Each named turn below is shown by a few rows before and after it. Which turns, in which order, take the first row of each later pair to the second? The first pair is answered.
k_496:
[-15   8   5   5   8   1  -2 -10   3  -8   0   2 -10  -5]  ->  [-14  13  -6   1   5   4  -2  -8  11  -5   0  -1  -2  -8]
[15  4  2  7 -4  3 -3 -2  7  4 -8 -6 -1  6]  ->  [11 -3  9 10 -3  3 -5 -5  4  2 -7 -3 -6 10]
[-25   4  18   8  12  21  -9 -13   6  10   4  13   2  -4]  ->  [-16  17  -1  -2   2  26  -7  -6  14  16   1   6  14 -10]
[-21   8 -10   0   4   1  -6  -4  12  -4   9   3  -6 -14]  ->  [ -3  12 -18  -7  -1  -1   0   2  18  -3   5  -3   0 -15]
k_866:
[ 11   1   5  -2   4 -11   0  -2   2  -4  -3  -3 -11 -11]  ->  [15  5  5 -6 -3  2  6 -5  4  7 -9 -2  6 -6]
[-11 -12  10   5  -5  14  15 -31   5   8   3   2   7  12]  ->  [-18 -14  10  14   5   1  10 -27   2  -8  11   4 -11   9]
[ 3 -7 -4  8  2 -5  9 -6 -3 -1  5 -2 -2  5]  ->  [ 8 -8 -2  5  0 -7 12 -4 -4 -3  3 -4 -2  4]
k_918:
[-10  -3  24   3   4   6  -4   9 -16   3   2   8 -14  -1]  ->  [ -1  -6  22   6   3  -3  -3   8 -19   1   2   3 -16   1]
[-12 -12   4   5  -6  -6   4  -7  -7   4  -8   5  -4   7]  ->  [-10 -12   3   6  -6  -8   4  -5  -9   6  -8   6  -3   7]
[ 25  -3   5  -5  -2  -7  -2  18  -7 -10  -7  -8  -5   6]  ->  [ 12   7  -4 -11  -7   5  -6  23  -8   2  -9  -3   9   5]
[-11  -5   3   1  -1  -4  -8   3 -15   1  -1   9  -4  11]  ->  [-12  -7   5   3  -2  -2  -9   0 -16   1   0   9  -5   9]

Each pair is 2 to 3 turns apart.
[ 16   0   1   2   2 -15   1   5   4 -14   1 -13 -18 -11]  ->  [  2   4   1  -4 -11  18  10  -9   5  16  -4  -5  19   3] -> k_496 k_866 k_866
[ 22 -12  11  11  10 -21  16 -27   8 -17  12 -19 -38 -10]  ->  [-20  15 -24   3   3   7  12 -22  27 -10  25 -11 -17 -28] -> k_496 k_496 k_496
[ 20 -12  11   0   2  -4  -2  -6  -5  -2  -6  -4  -7   7]  ->  [ 6  1 -3 -8 -3  9 -8  7 -6 11 -8  3 13 12] -> k_918 k_918
[ -9  11  -1  -9   5  12  -5   8   7   8  -5  10   3 -15]  ->  [ 11  -6  14   0  10  -4   0  -2   5  -7  -3  -3 -19 -13] -> k_918 k_918
[19 -6 -1  3 -7 -9  6  4 -8 -1 -1 -3  4 13]  ->  [-19   3  -6   5   6   0  -6   5  -6  -5   9  13  -1   1] -> k_918 k_918 k_866
[ -2   7  -4  -5   4  -9  -3   9   2  -8   6   0  -7 -11]  ->  [  6   6   1 -11  -7   4   5   2   1   9  -4  -2  14   1] -> k_866 k_496 k_866
[ -8   9  18  -6  13   2 -22  14 -12   3 -17  20   4 -15]  ->  [  9  -4  27   1  18  -9 -14   3  -7 -10 -14   6 -16 -18] -> k_496 k_918 k_918
[-14  -7  12   5  12  -4 -18  -8   0  -2   9  11 -11  -2]  ->  [-12  -1  11  -4   1  14 -11 -14   1  16   3  11  13   6] -> k_866 k_866 k_866
[17 -3  2 -6 -5 -6 -1  0 -2  2 -2 -8  1  4]  ->  [ -7  -1 -10   0  -2  -8 -10   5  -4  -6   8  -1  -4   4] -> k_918 k_866 k_866
[ 26  -4  -8  -3  -9  -8 -13  11  -3   5   4  -7  -6   9]  ->  [  2   5 -12  -9 -12  14 -15   3   3  17   3   4  12   8] -> k_866 k_918
[ 13  11 -10   1   2  -9  -7  29 -12  -1  -2  -1   7   3]  ->  [-10   4   5  11  12  -6 -12  20 -18  -6   7  13  -2   6] -> k_496 k_496 k_496
[ 26  12   2 -23   5 -14  -3  14  -3  15  -9  -4   0  -6]  ->  [ 11  -3  23 -13   6   0   0  -1 -17  24 -11   7   9  15] -> k_496 k_866 k_496
[-14 -10   7  -2  11   3  -7  -2  -1   7   5  16  -3  -4]  ->  [  9 -19   3   2   6 -14  -1   2  -7   1   5   6  -9   4] -> k_918 k_918
[ 12  10 -10   3  -5 -12   7  11  -5   1  -9  -9  16  10]  ->  [-18  -1   8  13   9 -11   1   0 -13  -4   0   7   5  10] -> k_496 k_496 k_496
[-27  -7  15   7  10  -9  -9 -12  -3  -7  -1   4 -11   9]  ->  [-26  13 -17  -4   1  -9 -12   3  12 -10   1  -6 -10  -9] -> k_496 k_496 k_866
[  4   4  -6   5   2 -11 -13  20  -4  -8   8   1  -9   0]  ->  [  3  -5  14   7  11  -4 -14  13  -9  -6   3   7 -12  -3] -> k_866 k_496 k_496
[-16   3  -3  -1  -2  10   0   2  -2   7   5   7   6   1]  ->  [-12   8 -10  -1   0  -1  -4   9   2   0   9   3  -3  -7] -> k_866 k_496
[  7   7 -10   0 -10   3  10  -3   3  -2   4 -11   1  -4]  ->  [  0  11 -10  -2 -11  11   4   1   0   5   0  -4   7  -2] -> k_496 k_918 k_918
